0: (562, 488, 596, 361, 999, 636, 295, 653, 507, 379, 605, 527, 846, 499, 498, 226, 493, 612, 407, 519, 528, 514, 534, 731, 276, 554, 545, 429, 999, 0, 504, 559)
1: (580, 298, 433, 443, 455, 569, 491, 414, 549, 523, 624, 721, 680, 654, 767, 532, 335, 413, 436, 683, 635, 334, 403, 279, 376, 597, 385, 517, 616, 569, 594, 635)
2: (517, 560, 620, 534, 473, 408, 512, 502, 523, 636, 480, 589, 420, 429, 492, 491, 474, 590, 632, 462, 539, 553, 493, 599, 427, 415, 554, 319, 510, 608, 497, 522)
3: (454, 475, 687, 554, 486, 498, 580, 579, 491, 456, 459, 588, 501, 725, 326, 644, 408, 546, 447, 374, 474, 524, 612, 512, 449, 445, 411, 523, 575, 484, 467, 289)
4: (569, 796, 380, 751, 751, 447, 681, 537, 741, 502, 546, 444, 574, 234, 311, 227, 209, 714, 413, 384, 322, 550, 617, 425, 844, 611, 495, 653, 642, 313, 715, 225)
5: (524, 385, 463, 495, 497, 557, 496, 496, 407, 392, 570, 562, 510, 642, 489, 524, 586, 556, 446, 602, 474, 418, 512, 458, 466, 541, 444, 434, 439, 582, 483, 543)
6: (574, 529, 536, 584, 486, 553, 380, 362, 423, 502, 515, 598, 523, 479, 494, 463, 492, 554, 600, 515, 739, 507, 460, 740, 701, 369, 408, 442, 468, 665, 446, 673)
7: (339, 437, 999, 248, 495, 368, 999, 619, 448, 640, 349, 436, 526, 349, 214, 478, 660, 198, 53, 754, 669, 655, 545, 805, 474, 382, 567, 797, 431, 668, 772, 483)
8: (419, 316, 340, 489, 320, 665, 512, 394, 561, 605, 416, 507, 546, 676, 471, 531, 431, 592, 587, 413, 625, 542, 465, 529, 481, 509, 529, 458, 534, 502, 321, 462)
9: (483, 417, 512, 501, 546, 465, 639, 371, 210, 657, 301, 490, 527, 386, 661, 579, 608, 620, 624, 686, 610, 590, 450, 193, 369, 308, 609, 364, 393, 588, 544, 605)
10: (513, 465, 507, 439, 495, 545, 462, 534, 518, 502, 456, 627, 498, 510, 531, 573, 341, 563, 544, 562, 496, 479, 490, 504, 461, 396, 466, 472, 473, 595, 482, 550)
11: (534, 468, 414, 499, 546, 566, 500, 257, 650, 664, 436, 360, 361, 442, 549, 494, 252, 620, 485, 348, 458, 500, 438, 359, 614, 425, 643, 444, 457, 348, 495, 361)

(585, 536, 456, 595, 499, 558, 375, 345, 439, 522, 524, 585, 516, 470, 508, 461, 484, 544, 609, 521, 725, 512, 466, 728, 714, 371, 414, 439, 469, 655, 445, 680) --> 6 10 2
(497, 541, 999, 456, 388, 489, 501, 609, 448, 366, 474, 639, 488, 599, 401, 471, 506, 611, 512, 362, 604, 432, 499, 545, 524, 433, 438, 559, 549, 465, 391, 335) --> 3 2 10
(637, 454, 518, 486, 538, 680, 405, 531, 568, 508, 557, 510, 499, 603, 624, 486, 304, 529, 606, 519, 471, 386, 609, 516, 552, 545, 520, 475, 477, 514, 419, 381) --> 10 5 8
(506, 490, 396, 550, 512, 492, 460, 358, 448, 428, 469, 484, 555, 524, 605, 401, 604, 577, 409, 582, 566, 413, 527, 347, 392, 454, 416, 530, 364, 466, 475, 524) --> 5 10 8
(524, 283, 473, 478, 493, 575, 476, 502, 410, 388, 581, 553, 538, 639, 494, 502, 579, 561, 450, 595, 480, 420, 521, 474, 456, 547, 457, 434, 432, 581, 482, 536) --> 5 10 8
(514, 372, 419, 394, 513, 312, 591, 432, 726, 487, 718, 710, 654, 323, 848, 493, 458, 579, 424, 803, 704, 254, 523, 182, 387, 432, 533, 402, 748, 660, 550, 757) --> 1 10 5
(531, 707, 313, 659, 691, 437, 559, 562, 0, 507, 676, 487, 421, 384, 307, 259, 329, 616, 400, 447, 395, 549, 492, 445, 760, 574, 500, 627, 480, 347, 542, 275) --> 4 5 11
(494, 427, 432, 529, 548, 502, 423, 534, 531, 414, 509, 480, 388, 667, 601, 618, 570, 572, 446, 609, 387, 472, 570, 393, 420, 529, 488, 484, 450, 572, 395, 502) --> 5 10 3
(506, 250, 411, 658, 536, 298, 554, 717, 645, 182, 778, 347, 534, 130, 538, 341, 999, 703, 434, 712, 466, 441, 56, 349, 417, 711, 524, 788, 488, 882, 634, 707) --> 5 10 2
(506, 637, 319, 544, 719, 550, 521, 259, 728, 737, 500, 408, 384, 417, 564, 544, 325, 612, 522, 440, 371, 412, 425, 448, 725, 453, 638, 475, 348, 338, 447, 193) --> 11 10 2
(555, 999, 442, 560, 587, 533, 396, 329, 659, 631, 455, 386, 422, 426, 607, 514, 371, 598, 484, 441, 398, 521, 469, 416, 622, 481, 719, 509, 403, 389, 476, 365) --> 11 2 10
(520, 379, 354, 617, 510, 458, 482, 404, 443, 447, 440, 481, 613, 643, 607, 386, 999, 495, 418, 740, 462, 336, 558, 410, 348, 616, 359, 503, 382, 489, 428, 491) --> 5 10 8
(525, 371, 360, 603, 506, 466, 483, 404, 452, 453, 455, 501, 619, 644, 622, 396, 981, 488, 419, 737, 478, 334, 545, 398, 349, 615, 361, 504, 401, 495, 443, 503) --> 5 10 1
(584, 355, 506, 662, 583, 534, 549, 737, 681, 286, 598, 420, 435, 333, 495, 433, 835, 534, 340, 643, 475, 431, 199, 478, 571, 634, 637, 644, 583, 677, 503, 773) --> 5 10 2
(504, 652, 302, 554, 739, 550, 527, 234, 745, 757, 503, 389, 372, 409, 567, 540, 325, 616, 520, 430, 359, 405, 418, 443, 742, 458, 652, 475, 336, 316, 443, 162) --> 11 4 10
(418, 329, 340, 503, 337, 658, 501, 385, 554, 595, 419, 516, 543, 653, 481, 518, 433, 583, 593, 421, 626, 534, 466, 542, 486, 495, 522, 459, 525, 515, 333, 473) --> 8 10 5
(417, 488, 513, 641, 546, 335, 538, 495, 480, 650, 452, 541, 434, 568, 475, 451, 438, 653, 719, 295, 546, 552, 467, 514, 447, 462, 349, 316, 504, 486, 520, 517) --> 2 10 3
(661, 505, 408, 499, 464, 560, 411, 514, 489, 579, 374, 573, 546, 507, 554, 541, 412, 597, 402, 425, 445, 586, 610, 460, 564, 470, 455, 376, 431, 625, 407, 427) --> 10 5 2
(463, 479, 679, 535, 485, 509, 566, 588, 499, 449, 479, 583, 531, 708, 335, 613, 413, 553, 444, 382, 486, 522, 608, 531, 440, 458, 420, 423, 569, 481, 466, 311) --> 3 10 5
(495, 539, 999, 456, 382, 484, 511, 615, 446, 362, 470, 627, 501, 603, 406, 459, 520, 612, 494, 370, 611, 431, 514, 527, 501, 433, 433, 564, 549, 455, 394, 331) --> 3 2 10
